Look-ups in named tables: a row name and a column name give one cell, copied from the table.

Table rik
cols = gezelad, ruk, gurolap, lavo, bisug
luz: [147, 145, 136, 138, 153]
rorusus: [65, 40, 136, 152, 192]
vuvil: [85, 62, 96, 59, 126]
goz: [133, 104, 171, 126, 134]
sel: [50, 73, 144, 41, 135]
zedin: [111, 116, 149, 137, 123]
dakama: [123, 133, 168, 125, 122]
lazif: [117, 143, 162, 105, 137]
zir: [142, 140, 151, 146, 137]

sel, gurolap -> 144
rorusus, ruk -> 40
sel, gezelad -> 50
dakama, lavo -> 125
sel, bisug -> 135
dakama, gurolap -> 168
goz, ruk -> 104
goz, gezelad -> 133
rorusus, bisug -> 192
zir, gurolap -> 151
lazif, lavo -> 105
vuvil, gezelad -> 85
goz, lavo -> 126
luz, ruk -> 145
zedin, ruk -> 116
zedin, bisug -> 123
luz, gezelad -> 147
lazif, ruk -> 143
rorusus, gezelad -> 65
zedin, lavo -> 137

lum
columns: lof, pasane, nosu
gekem: [106, 15, 208]
tavikav: [143, 195, 103]
rek: [83, 165, 137]
kode: [2, 58, 134]
zul: [124, 60, 96]
ferami: [11, 116, 133]
kavagub: [164, 19, 86]
mababeb: [133, 104, 98]
zakelet: [126, 68, 170]
ger: [25, 112, 218]
puga: [188, 79, 85]
ramumif: [86, 177, 173]

ger, nosu: 218
puga, nosu: 85
mababeb, lof: 133
kavagub, lof: 164
ger, pasane: 112
gekem, nosu: 208
kavagub, nosu: 86
rek, pasane: 165

rilig.csv
,mus,gok,rumut,dig,biki,fisena
bovo,140,125,136,119,164,127
vonalus,236,48,148,182,153,124
kib,139,133,138,141,153,176
naf,167,69,99,185,106,152
tufi,145,189,162,114,162,140
bebis,103,185,150,91,179,147
fab,119,209,147,110,149,144

rumut of kib is 138
mus of tufi is 145
dig of vonalus is 182
fisena of naf is 152
mus of bebis is 103
dig of kib is 141
fisena of kib is 176

keso =
cols = vunom, kinome, romog, zeni, kugagin, tomed, ruz, fina, lam
bafug: [4.8, 3.1, 1.3, 4.6, 3.7, 3.2, 3.2, 2.8, 4.1]
bika: [3.7, 1.9, 7.7, 3.8, 3.7, 1.9, 3.0, 4.5, 3.7]
vovaf: [3.5, 1.8, 3.7, 3.7, 6.3, 4.6, 3.1, 3.9, 3.4]
koz: [3.7, 2.3, 3.7, 5.0, 3.1, 0.2, 2.3, 3.0, 4.6]

kinome of bika is 1.9
fina of vovaf is 3.9
ruz of koz is 2.3
lam of vovaf is 3.4
tomed of koz is 0.2
fina of bafug is 2.8

funizo =
            tis    tafu     med    rigi
poboge    81.48  -19.11   -7.75  -91.71
nad      -79.09  -53.44   -7.75  -70.99
modog      3.30   31.09    1.90  -70.99
vumi       3.30  -46.88    0.75   -5.79
per      -79.09  -53.44  -40.11  -70.99
direfeg   64.44  -19.11   -7.75  -91.71
zev        3.30   45.15  -40.11   -7.39
fafome     3.30   44.43   -7.75  -14.90
gupan     79.42  -37.27   -7.75  -81.53

med of fafome: -7.75
rigi of vumi: -5.79
tafu of direfeg: -19.11
tis of direfeg: 64.44
med of per: -40.11
tafu of vumi: -46.88
tafu of per: -53.44
rigi of modog: -70.99
tis of vumi: 3.30
Which row has the largest med? modog

daz.tsv
	ladapoz	lasuge	zil	sil	zif	goramom
gizan	180	193	34	27	184	194
kogop	57	16	121	110	57	74
nadele	72	93	176	36	158	97

gizan, sil => 27
nadele, lasuge => 93
gizan, lasuge => 193
kogop, sil => 110
nadele, zil => 176
kogop, ladapoz => 57
gizan, ladapoz => 180
kogop, goramom => 74
kogop, zif => 57
gizan, zil => 34
gizan, goramom => 194
kogop, zil => 121
kogop, lasuge => 16

Table ninur
,nodo,punam,pazini
mulize,7233,8810,7766
lem,4863,6611,6489
falim,3306,1445,4872
zov,4818,3444,4536
gofaman,4780,6101,3539

punam of zov is 3444
pazini of gofaman is 3539
punam of falim is 1445
punam of gofaman is 6101
nodo of zov is 4818
nodo of gofaman is 4780
pazini of falim is 4872
nodo of mulize is 7233
nodo of lem is 4863
pazini of mulize is 7766
punam of lem is 6611
pazini of zov is 4536

vur:
         zuzag  nizi  fivodam  gur
sifunil    3.7   8.0      4.9  6.6
gufev      4.3   5.3      4.4  6.5
mukosav    3.8   7.2      6.8  5.0
rezez      4.6   4.8      7.4  5.2
limotir    4.6   8.0      4.2  5.1
muz        8.2   4.9      5.3  5.3
mabu       7.5   4.4      3.9  6.8
doreg      4.1   7.6      7.9  6.6
pasam      4.3   6.6      6.3  6.6
par        4.8   2.4      4.5  6.2
sil        6.2   5.8      5.6  7.5
mudazu     5.0   6.7      4.3  5.1

What is the nizi of par in vur?
2.4
What is the gur of limotir in vur?
5.1
What is the nizi of mudazu in vur?
6.7
What is the zuzag of limotir in vur?
4.6
What is the zuzag of pasam in vur?
4.3
What is the zuzag of doreg in vur?
4.1
What is the fivodam of mabu in vur?
3.9
What is the gur of sifunil in vur?
6.6
What is the fivodam of doreg in vur?
7.9

